[[-38.7,-39.3,-35.7,-39.3,59.0,-39.2],
[-22.6,-24.6,-17.8,-24.3,37.1,-24.7],
[28.8,25.5,29.2,27.1,-40.6,27.6]] => 37.1

[[42.4,-52.6,33.9,25.2,39.9],
[28.3,0.0,-40.6,44.4,47.7],
[-13.2,57.5,-63.4,1.1,-50.3]] => 44.4

[[26.5,22.1,-16.9,46.3,39.2,44.3],
[59.9,22.9,-14.3,-4.7,-67.6,1.6],
[-44.8,9.2,18.9,-70.1,-48.5,-13.8]] => -67.6

[[5.9,-44.4,-47.6,7.1,50.3,35.5],
[23.0,-45.5,18.4,-31.4,46.5,-3.9],
[-4.8,-25.1,-61.9,19.6,31.2,44.4]] => 46.5

[[61.9,9.2,35.1,-0.3,-13.1,35.1],
[30.0,0.9,10.3,-13.0,27.0,10.3],
[57.3,7.9,30.9,-3.2,-6.0,30.9]] => 27.0

[[22.6,-58.7,-16.0,-0.6,54.1,25.7,-41.1],
[-36.0,58.8,37.0,-8.1,-32.9,-29.8,30.1],
[48.1,-39.6,-48.4,19.1,16.3,21.0,-28.7]] => -29.8

[[-4.8,9.9,-2.7,3.2],
[-50.6,51.8,9.1,41.3],
[-40.5,48.9,3.4,32.4]] => 9.1

[[-5.7,-45.4,19.5,28.3,-17.4,59.6],
[24.4,18.7,-22.3,43.2,-3.6,-64.3],
[-10.8,-39.5,13.5,33.3,-5.4,59.6]] => -3.6
---
array([ 66,  46,  78, 130, 137, 202]) out 66, 202

array([[ 704, -344,  835, -353,  471, -459],
       [-348,  473, -693,  329, -448,  699]]) out 704, 699

array([ 357, -717,  504,  385,  248]) out 357, 248

array([458, 496, 200, 757, 133, 254]) out 458, 254

array([[346, 466, 368, 390, 873,  55],
       [338, 365, 421, 333, 479, 154],
       [304, 312, 375, 274, 303, 218]]) out 346, 218

array([[ 42,  73, 226,  81],
       [ 43,  67, 227,  81],
       [168, 119,  12,  97]]) out 42, 97
---
[552 206 118 800 884] Out: 800

[[683 643 705   9 668]
 [720 721 711 933 692]] Out: 9

[[840 869 871 292  52]
 [783 801 787 330 171]] Out: 292

[ 60 179  47 235  66] Out: 235

[[-32 -22  27   5 -35]
 [-13  27  30   0  20]
 [ 19  13  10 -48  23]] Out: 5

[[3009 7766 1356 8390 2193]
 [3446 5136 4108 3768 3747]
 [5979 5689 3155 5151 2690]] Out: 8390

[3 4 7 2 7] Out: 2
---
Q:
[[63.7,10.8,-55.4,-20.8],
[-37.0,65.8,16.6,-45.1],
[-34.5,-54.1,63.2,24.3]]
A: -55.4

Q:
[[-7.2,-8.1,-16.3,-23.4,8.6,18.7],
[8.8,-2.3,46.6,14.3,-40.5,-9.3],
[16.0,-51.1,58.7,-6.0,41.7,5.9]]
A: -16.3

Q:
[[4.4,68.9,-66.0,60.8],
[9.8,-2.8,-4.5,58.5],
[-54.7,-15.3,63.5,12.0]]
A: -66.0

Q:
[[10.8,22.0,-15.4,5.1,-56.0],
[10.8,12.1,-15.4,70.0,-42.7],
[9.5,12.1,-15.4,5.1,-37.9]]
A: -15.4

Q:
[[-25.9,6.9,-30.8,-33.4,29.7,-9.9,24.8],
[63.7,-59.4,-43.8,10.0,11.5,16.2,20.2],
[20.8,29.1,8.0,-40.1,20.8,-5.5,12.2]]
A: -30.8

Q:
[[41.2,13.2,69.0,8.5],
[39.1,7.1,71.0,17.9],
[47.6,63.5,56.8,-2.1]]
A: 69.0

Q:
[[-28.5,-52.7,-4.0,4.9,-6.6],
[-31.6,-64.2,12.7,-20.9,-16.0],
[39.9,-33.0,-47.9,24.6,15.9]]
A: -4.0

Q:
[[24.9,27.9,31.9,28.2],
[16.6,-60.8,-24.6,48.5],
[42.4,69.1,21.8,-57.6]]
A: 31.9
---
[-36.4,-41.4,50.0,-62.0,-11.2]
-11.2
[-71.8,-1.1,-17.0,-24.8,45.4,-12.2]
-12.2
[-0.3,27.3,-40.9,-67.3]
-67.3
[-23.1,-4.6,5.0,52.0,38.0,0.8,-45.1]
-45.1
[44.1,36.7,-69.6,-49.0]
-49.0
[42.3,41.1,-53.7,-28.4]
-28.4
[37.9,29.0,10.9,-3.8,-33.2,50.6,-51.7]
-51.7
[-43.1,62.7,-19.4,56.2,-11.8,-16.0,24.3]
24.3
[-50.0,-0.9,-52.9,-30.6,-6.9,2.0]
2.0
---
[ 67.8 -45.7   0.0   5.1   6.9 -26.7] -> 0.0

[[ 16.1  19.9 -64.4 -42.5   7.5]
 [-24.8 -29.8  50.7  42.3 -21.0]] -> -64.4

[[ -0.8  -8.3 -54.7 -37.2  40.8]
 [ 40.1   4.0  17.2 -29.4  42.6]] -> -54.7

[-30.1 -44.8 -54.2  -5.8  22.6  24.9] -> -54.2

[ -5.3 -33.7  10.0  67.6] -> 10.0

[-58.0 -47.4  36.0 -21.6] -> 36.0
---
 168   150   158   165   228   152   185
 131   122   141   185   173   138   176
 170   151   181   172   160   163   180
 351    58   258   147   135   112   153
 197   195   173   159   251   202   168
 173   176   178   155   237   175   185
-855    77   316   424   453   525   -55
 435     0   185    75   194    64   215
ans = 173

20  30  46  54  46  47  38  46  55  46  20  38
31  50  47  41  44  47  60  47  52  47  37  43
39  41  46  48  45  45  34  46  57  45  33  43
53  43  46  30  48  48  27  48  52  45  72  44
35  47  46  40  39  46  40  46  51  46  35  45
52  44  46  52  43  46  31  45  56  46  60  41
59  37  47  54  45  46  58  47  51  44  44  48
38  41  45  41  48  47  39  47  47  46  55  42
54  49  47  64  46  46  75  46  56  49  52  38
ans = 59

 186  -339  -423    16   650   331  -135    70
 197  -339  -423    16   650   331   301    70
-232   337   -11    16   650   331  -135    70
 493  -339  -809    16   650   331    84   236
 185  -339  -423    16   650   646  -135    70
ans = -232

6641  4317  5887  2820  5791  3279  2090  6174  4344  3496  4534  3819  3763  3518  4222  3812
6348  4136  5186  3757  4642  5427  3738  6191  6560  4564  4906  3609  3790  4612  4134  1175
2693  3374  5713  7139  4142  3307  8842  3455  2863  2809  3798  3759  5951  2348  4719  4192
3275  3413  3625  3450  2363  5043  4763  2205  3929  7147  2362  5836  2145  3247  4180  5296
6753  3983  5821  2638  5763  3256  2517  5922  4282  3200  4068  3823  3454  3458  4290  3749
ans = 2693

-147  -136   -10   -91   469   274    83   670  -169   510
-576  -207   575  -388   735   357    92   242   265   449
 539   183  -341   291  -209   549   -71   131  -127   809
 231   -59   618  -236  -165  -114  -121  -386  -167  -246
 325   432  -678    78  -140  -157    58   248  -394  -137
 537   211  -341   293  -184   562   -26   185  -132   818
-632  -253   471  -443   352    88   -32  -340   156   434
ans = 325
